One turn sends every row of this set to another row. A few are shown first. Where does it send the rows asked after them?
figo: [ 16.0  -3.1  -2.2  -3.4   1.2  -2.1   5.2  -5.9  30.7 -15.3  -1.4  -7.3
  -4.3  15.5  14.9   9.8   6.5  12.4  17.2  -4.2  -0.1 -11.9   3.9 -28.2
  -3.8   8.7 -23.8]
vefu: [ -6.0  -4.7 -12.1   8.8   8.1   7.5  -6.0  16.4  -0.2   2.1  16.7  -3.9
  19.1  10.8  28.3   9.2  14.0  28.5  11.5  -6.5  -3.4 -39.9   2.9   6.9
 -12.8  29.2  -6.0]
bim: [ 14.0 -12.3 -15.3  16.9   6.0  15.8   3.9 -18.3  20.6  -7.4  29.8  -5.1
   8.2   0.6  10.1  18.2  -8.7   6.2   4.7   1.4  18.6  -0.1  -1.8   5.0
 -12.8   7.9   7.5]
fiz: [-22.0  14.6  -6.0 -33.1  -1.7   6.9  -1.0  -9.2 -15.1   1.2  20.5  -3.2
   1.2  -1.3   5.5  -3.4  -0.8  -4.0  -1.6 -11.8   5.6  -0.7  -2.9   0.1
  -9.2  42.2   5.7]
Futol: [  7.7 -18.4  11.0   2.8 -19.8 -14.8   5.3 -14.8  20.0 -11.8  14.5  -5.5
  25.2  25.0  36.9  13.8   4.3   4.0  18.8  -5.5  13.6 -29.1  -2.9 -17.2
   0.0  14.9  15.9]
gidit: [-12.6  -7.9  -4.2  26.0  -1.5   1.7  -4.9  -3.2 -10.2   7.5   8.8  -1.5
 -22.4  18.6   5.7 -16.1  11.0   3.1   5.2  -6.2   9.1 -67.7 -17.8  -0.9
  -3.3   8.8  -0.3]
gizi: [-10.0 -27.6   4.5  -8.5  -5.0   0.4  -2.4 -11.2  27.0   0.9   1.1 -12.4
   4.1  24.1   5.2   0.2   1.8   9.0   2.4 -13.6   9.7  22.0 -11.9  -5.9
  26.8  25.2  11.6]
vina: [ 16.4  -5.6 -23.2  -9.5  -5.1  -5.4  19.3  14.3   9.6  20.4   2.2  -0.6
 -11.0  -3.5 -22.5  11.9   1.0  -8.7   0.1  -6.4  23.1 -22.2  10.2 -17.0
   9.6  20.5  -5.7]
vinob: [-22.1  -3.3   3.1  -7.0   2.1 -20.0  -3.7  -4.8  18.0  -9.6  20.8 -38.1
   0.2  17.9  13.1   4.2  16.5 -21.5   9.4  18.6  12.3 -11.3 -15.5  -7.9
  13.7  15.0   6.9]
nomo: [-19.4 -21.4  10.8  13.6  -1.5 -18.0  -4.1  10.4   9.1   7.4  -8.0  -0.4
 -18.3  21.7  -7.8   9.6   1.9 -18.1   5.7   7.0  -0.3 -25.4  -4.1  18.6
  29.6   2.2  22.7]
Gemut: [ -4.7  -3.2   7.7 -12.3  -5.1  -3.6   1.4  -1.7   6.2   3.7  39.9  -2.4
  10.5  43.0  11.6  -2.6  18.8  -4.5  -2.3   6.9  10.3   6.8  -5.9  -3.2
  14.2  -9.7  12.6]
munu: [  1.6 -12.0  -8.3  -9.8 -16.3  -1.6  -1.6 -16.8   5.8  -6.0  -5.5   0.5
  13.6  18.6 -21.6 -16.9  -3.1   4.8   3.5 -20.1  22.4 -47.1   2.6 -14.0
  28.5  -4.3  13.1]
nireb: [  6.5  -5.8 -13.5  -1.0  -1.3  24.6 -19.9 -12.2  -2.7  -2.2  12.1   5.5
  19.6   2.3  11.0  23.3  -4.5   5.4   4.2 -21.4  -4.0 -50.7 -24.0   1.0
  -0.9   5.3   5.9]
nizev: [ -8.0  -5.5 -15.9   1.6  -0.6  -7.9 -16.0  18.0 -25.0  15.9  -1.6   6.9
 -15.8  -5.2  -9.5  -3.9   7.4  -0.9   9.7  -3.3 -29.3 -27.1 -16.8  -2.2
  -1.3   2.8  16.3]
mitas: [  3.1 -20.3  -5.9  -9.0   7.2  -7.8 -16.4 -12.8 -17.6  14.9  -4.6 -13.0
 -22.7  29.3   4.1 -10.9  26.6 -19.3  -1.7  -6.5   9.5  -8.2 -15.0  -7.3
  27.1   0.6  28.9]
Zefu: [-12.7  -1.9   4.9   1.3 -20.7  -2.8  -3.3  14.5  -2.6   7.9   5.2  29.3
  42.3  17.1   4.6  -8.2   3.9   3.5  -2.4  -7.2   8.9 -15.5 -13.6   4.2
   2.2  20.0  34.9]
pas: [ 15.8 -13.2 -13.9  12.0  -1.0  16.9  14.5   2.2  -8.8   3.7  12.4  29.6
   3.5   1.7  -4.7   9.0   8.4  22.6  32.2   4.4   7.7 -36.1 -16.9 -17.1
  -7.1   9.5  10.3]
rasi: [ -2.4  -4.3   2.4   2.3   3.6   8.6  -2.2  -3.1   8.5  -6.7 -28.4  -1.7
   7.8  -4.8   9.9 -10.1  -0.4  18.7  -8.0  10.4  21.0 -15.0 -15.8  20.4
  20.9  -4.2  31.3]
Mozag: [  1.6   1.5 -19.5  -1.7 -43.3  17.1  -8.5  -1.1 -20.1  -9.3  17.9  -1.8
   5.8   0.3 -16.0  11.2  15.2 -13.8   0.4 -18.7   6.5 -16.5  -7.3 -12.3
  14.9  12.0  19.5]
Rir: [ -7.0  10.1 -10.4   8.6  -6.8   1.7  -4.8 -17.8 -25.6 -19.0 -27.4   8.8
  -2.7   8.6  10.4   0.3  25.3  -1.4  10.6   2.0   8.6   9.0  -0.8  -5.0
   0.7  26.8  16.4]
memi: [  0.8 -13.1 -11.9   9.1  -7.6  11.2   3.5  -7.0  17.2 -17.7 -17.0  -6.1
 -12.1  -9.2  11.3   0.9  17.2 -27.0  19.0  11.9  33.5 -35.8  -0.2  -3.2
   6.5  17.0  22.4]
Mul: [-31.5 -15.9   7.7 -19.0  -3.3 -19.3   4.2 -10.9  -8.2   8.8   7.6   1.0
  -4.9  37.9 -14.0  -3.9  15.6  -8.2  -1.4   2.7 -10.8 -36.8 -20.7   5.5
   9.4  26.5  10.1]
zofif: [  0.1   7.1  -9.0   6.6  19.4  -7.2  -1.2  19.7  -0.6  -4.6   5.0  -9.9
 -19.5   2.9   3.9 -13.5  23.7   7.6 -20.4  12.3  16.2 -16.1  20.8 -12.4
 -12.0  12.1   9.0]
supa: [-14.3 -13.8 -16.7 -12.8   3.2   5.6  14.7  -3.9   4.0  29.1  13.8  17.9
   9.5   4.2  11.4 -17.0  -5.8  10.5 -22.3   6.4  26.2  -7.0  -0.6 -12.3
  -3.0  -3.0  14.7]
lum: [-31.8  -9.7  -3.2   9.6  15.0  12.5  -6.1   0.1 -26.6  16.2   2.8  20.8
 -25.2  12.7  17.8   7.8  15.4   0.1  12.9   2.1   7.3 -28.0 -20.2 -17.3
   0.3  30.6  10.0]

vina moves to Mozag
zofif moves to munu
Futol moves to vefu
Now find these:
gizi moves to bim
nireb moves to lum

